Look-ups in named tables: a row name and a column name give one cell, copied from the table.

Table Veb
         Mosanaz   Deru    Gal    Tol  Kudiv    Bav    Siv  Sivopes
Lik         0.36  -0.57   1.63   0.48   4.48  -1.32  -1.23     1.96
Sibitap     1.86   4.09  -0.07   0.72  -3.03   3.66   4.41     0.65
Nul         3.52  -2.95   6.02   9.15   1.10   5.31   0.75    -1.88
Bepokob     0.68   4.68  -2.03  -3.34  -5.00   2.04   5.36     1.96
Mim         0.54   4.68  -1.78  -3.10  -2.15   0.96   3.95     2.00
Vikube      2.81  -4.44   5.95   8.86   4.68   3.13  -1.97    -0.62
Filon       3.52   3.04   2.58   7.35  -5.17   5.31   5.36    -1.89
Kav         2.10   1.03   2.02   3.42  -0.06   3.25   2.02     0.29
Sav         0.21   0.96   0.29  -1.76   3.59  -1.44  -0.44     2.07
Vokido      2.12  -0.83   3.17   4.75   1.97   2.69   0.43     0.21
Vef         0.29   1.74   0.14  -1.30   2.04  -0.75   0.70     2.07
Rir         2.56  -4.72   6.02   9.15   4.68   2.04  -2.26    -0.43

Mosanaz of Filon = 3.52
Sivopes of Sav = 2.07
Gal of Filon = 2.58
Deru of Vokido = -0.83
Sivopes of Nul = -1.88
Siv of Nul = 0.75
Deru of Rir = -4.72
Sivopes of Filon = -1.89
Siv of Lik = -1.23
Bav of Vokido = 2.69
Gal of Sav = 0.29
Tol of Vef = -1.30
Mosanaz of Vikube = 2.81
Bav of Bepokob = 2.04
Tol of Vikube = 8.86
Tol of Nul = 9.15
Kudiv of Mim = -2.15

Dibitov:
         Maf  Zapok  Nifi
Gev      106    223   152
Dof      115     64   117
Mupo     119     37    93
Lubufu    97     97   132
Vidinus  107     64   123

Dof, Zapok -> 64
Vidinus, Zapok -> 64
Mupo, Nifi -> 93
Vidinus, Maf -> 107
Lubufu, Nifi -> 132
Gev, Nifi -> 152
Gev, Maf -> 106
Mupo, Zapok -> 37
Vidinus, Nifi -> 123
Dof, Nifi -> 117
Lubufu, Zapok -> 97
Dof, Maf -> 115
Lubufu, Maf -> 97
Gev, Zapok -> 223
Mupo, Maf -> 119

Table Zaz
,Fomi,Met,Vut,Sof,Vizukuz,Zakev,Lida
Popuf,108,97,111,41,176,45,53
Nuni,174,141,87,228,33,224,216
Golipil,31,25,36,34,192,38,69
Diranu,210,219,197,213,43,171,163

Nuni, Sof: 228
Diranu, Vizukuz: 43
Golipil, Met: 25
Nuni, Vizukuz: 33
Nuni, Zakev: 224
Popuf, Vizukuz: 176
Nuni, Met: 141
Golipil, Fomi: 31
Nuni, Fomi: 174
Golipil, Vut: 36
Diranu, Sof: 213
Diranu, Vut: 197

Nuf:
fields: Gomukar, Fif, Ves
Bot: [37753, 38291, 20383]
Lezetom: [35406, 38367, 40330]
Bosezu: [34181, 37825, 39496]
Lub: [35358, 35670, 36264]
Rofu: [37190, 37075, 26522]
Sivi: [35141, 37248, 47932]
Fazevu: [37028, 38292, 36532]
Lin: [24761, 36054, 90722]
Boziz: [36906, 36541, 32212]

Bosezu, Fif => 37825
Fazevu, Fif => 38292
Bosezu, Ves => 39496
Lezetom, Ves => 40330
Fazevu, Gomukar => 37028
Rofu, Gomukar => 37190
Bot, Fif => 38291
Boziz, Ves => 32212
Lin, Ves => 90722
Lin, Gomukar => 24761
Boziz, Fif => 36541
Boziz, Gomukar => 36906
Which row has the largest Ves? Lin

Bod
|  | Dazikip | Rekurod | Tiro | Seripub | Fir | Babav |
|---|---|---|---|---|---|---|
| Mupupus | 0.5 | 0.5 | 0.5 | 0.6 | 0.5 | 0.5 |
| Vit | 0.7 | 0.4 | 0.7 | 0.3 | 0.4 | 0.3 |
| Gigufu | 0.2 | 0.8 | 0.2 | 0.7 | 0.6 | 0.7 |
| Mir | 0.4 | 0.6 | 0.4 | 0.6 | 0.5 | 0.6 |
| Puvu | 0.3 | 0.7 | 0.3 | 0.7 | 0.6 | 0.7 |

What is the Babav of Puvu in Bod?
0.7
What is the Seripub of Mir in Bod?
0.6
What is the Rekurod of Puvu in Bod?
0.7
What is the Fir of Gigufu in Bod?
0.6
What is the Tiro of Vit in Bod?
0.7
What is the Babav of Mupupus in Bod?
0.5
What is the Tiro of Mupupus in Bod?
0.5
What is the Tiro of Mir in Bod?
0.4
What is the Dazikip of Gigufu in Bod?
0.2
What is the Babav of Vit in Bod?
0.3
What is the Fir of Mupupus in Bod?
0.5
What is the Seripub of Puvu in Bod?
0.7
What is the Rekurod of Vit in Bod?
0.4
What is the Tiro of Gigufu in Bod?
0.2
What is the Dazikip of Vit in Bod?
0.7
What is the Seripub of Vit in Bod?
0.3
What is the Rekurod of Mupupus in Bod?
0.5
What is the Seripub of Gigufu in Bod?
0.7
What is the Fir of Vit in Bod?
0.4
What is the Babav of Gigufu in Bod?
0.7
Row with the largest Dazikip: Vit

Fuv =
,Laledi,Zufal,Mobuk,Gema,Vutupo,Nis,Fulu
Fala,159,89,173,61,55,169,124
Vom,79,129,66,142,163,80,116
Kot,184,61,185,33,41,191,149
Marem,170,76,181,49,48,180,133
Gan,178,63,187,36,40,189,146
Tikigep,136,90,136,72,92,139,96
Pena,180,70,191,40,36,191,148
Tutefo,181,52,187,29,36,192,157
Raf,162,62,176,41,43,174,138
Vuren,174,66,187,39,39,186,144
Daz,135,94,129,72,89,133,97

What is the Vutupo of Daz in Fuv?
89
What is the Vutupo of Kot in Fuv?
41
What is the Laledi of Tutefo in Fuv?
181
What is the Vutupo of Vuren in Fuv?
39
What is the Fulu of Marem in Fuv?
133
What is the Mobuk of Marem in Fuv?
181
What is the Mobuk of Fala in Fuv?
173
What is the Zufal of Vuren in Fuv?
66
What is the Mobuk of Pena in Fuv?
191
What is the Laledi of Fala in Fuv?
159
What is the Fulu of Tutefo in Fuv?
157
What is the Zufal of Tutefo in Fuv?
52
What is the Mobuk of Tikigep in Fuv?
136
What is the Gema of Fala in Fuv?
61
What is the Fulu of Kot in Fuv?
149
What is the Nis of Marem in Fuv?
180
What is the Mobuk of Kot in Fuv?
185
What is the Nis of Tikigep in Fuv?
139
What is the Gema of Vom in Fuv?
142
Which row has the largest Vutupo? Vom

Table Paz
	Noroni	Geb	Fivob	Futezof	Bigur
Rov	64	177	52	73	205
Letoduk	128	159	143	171	113
Zur	167	54	204	53	61
Zuga	99	195	94	61	107
Dob	61	154	51	157	49
Levure	77	109	141	129	138
Sikopof	121	120	101	65	139
Fupadet	119	95	72	85	70
Rek	203	197	197	163	164
Zimubel	166	126	207	102	51

Bigur of Zur is 61
Futezof of Zimubel is 102
Bigur of Levure is 138
Geb of Letoduk is 159
Noroni of Zur is 167
Bigur of Fupadet is 70
Futezof of Fupadet is 85

Table Saruz
columns: Piz, Rekuz, Dafaz, Rokiki, Mufiki, Bikabet, Todo, Bub, Finofe, Vovemo
Dok: [0.53, 0.32, 0.56, 0.31, 0.54, 0.57, 0.33, 0.35, 0.31, 0.43]
Dum: [0.31, 0.58, 0.46, 0.58, 0.34, 0.32, 0.60, 0.43, 0.47, 0.23]
Lokotez: [0.09, 0.76, 0.20, 0.76, 0.08, 0.10, 0.80, 0.68, 0.68, 0.10]
Kuvibin: [0.10, 0.70, 0.24, 0.74, 0.11, 0.08, 0.75, 0.57, 0.62, 0.11]
Zevupem: [0.10, 0.70, 0.25, 0.74, 0.12, 0.10, 0.74, 0.55, 0.63, 0.10]
Keget: [0.28, 0.53, 0.44, 0.54, 0.31, 0.33, 0.53, 0.29, 0.53, 0.17]
Von: [0.09, 0.69, 0.25, 0.74, 0.11, 0.09, 0.73, 0.51, 0.64, 0.08]
Rizume: [0.37, 0.54, 0.42, 0.48, 0.36, 0.42, 0.54, 0.47, 0.51, 0.28]
Bot: [0.10, 0.71, 0.27, 0.75, 0.12, 0.09, 0.75, 0.55, 0.60, 0.09]
Vukitam: [0.07, 0.75, 0.22, 0.77, 0.08, 0.07, 0.79, 0.62, 0.66, 0.07]
Firita: [0.16, 0.69, 0.33, 0.69, 0.18, 0.18, 0.71, 0.49, 0.60, 0.10]
Fozir: [0.19, 0.66, 0.35, 0.68, 0.21, 0.20, 0.69, 0.49, 0.58, 0.16]
Gozu: [0.19, 0.61, 0.20, 0.57, 0.15, 0.26, 0.63, 0.57, 0.70, 0.15]

Firita, Dafaz: 0.33
Zevupem, Finofe: 0.63
Rizume, Finofe: 0.51
Zevupem, Piz: 0.10
Zevupem, Rokiki: 0.74
Lokotez, Bikabet: 0.10
Row with the largest Rokiki: Vukitam

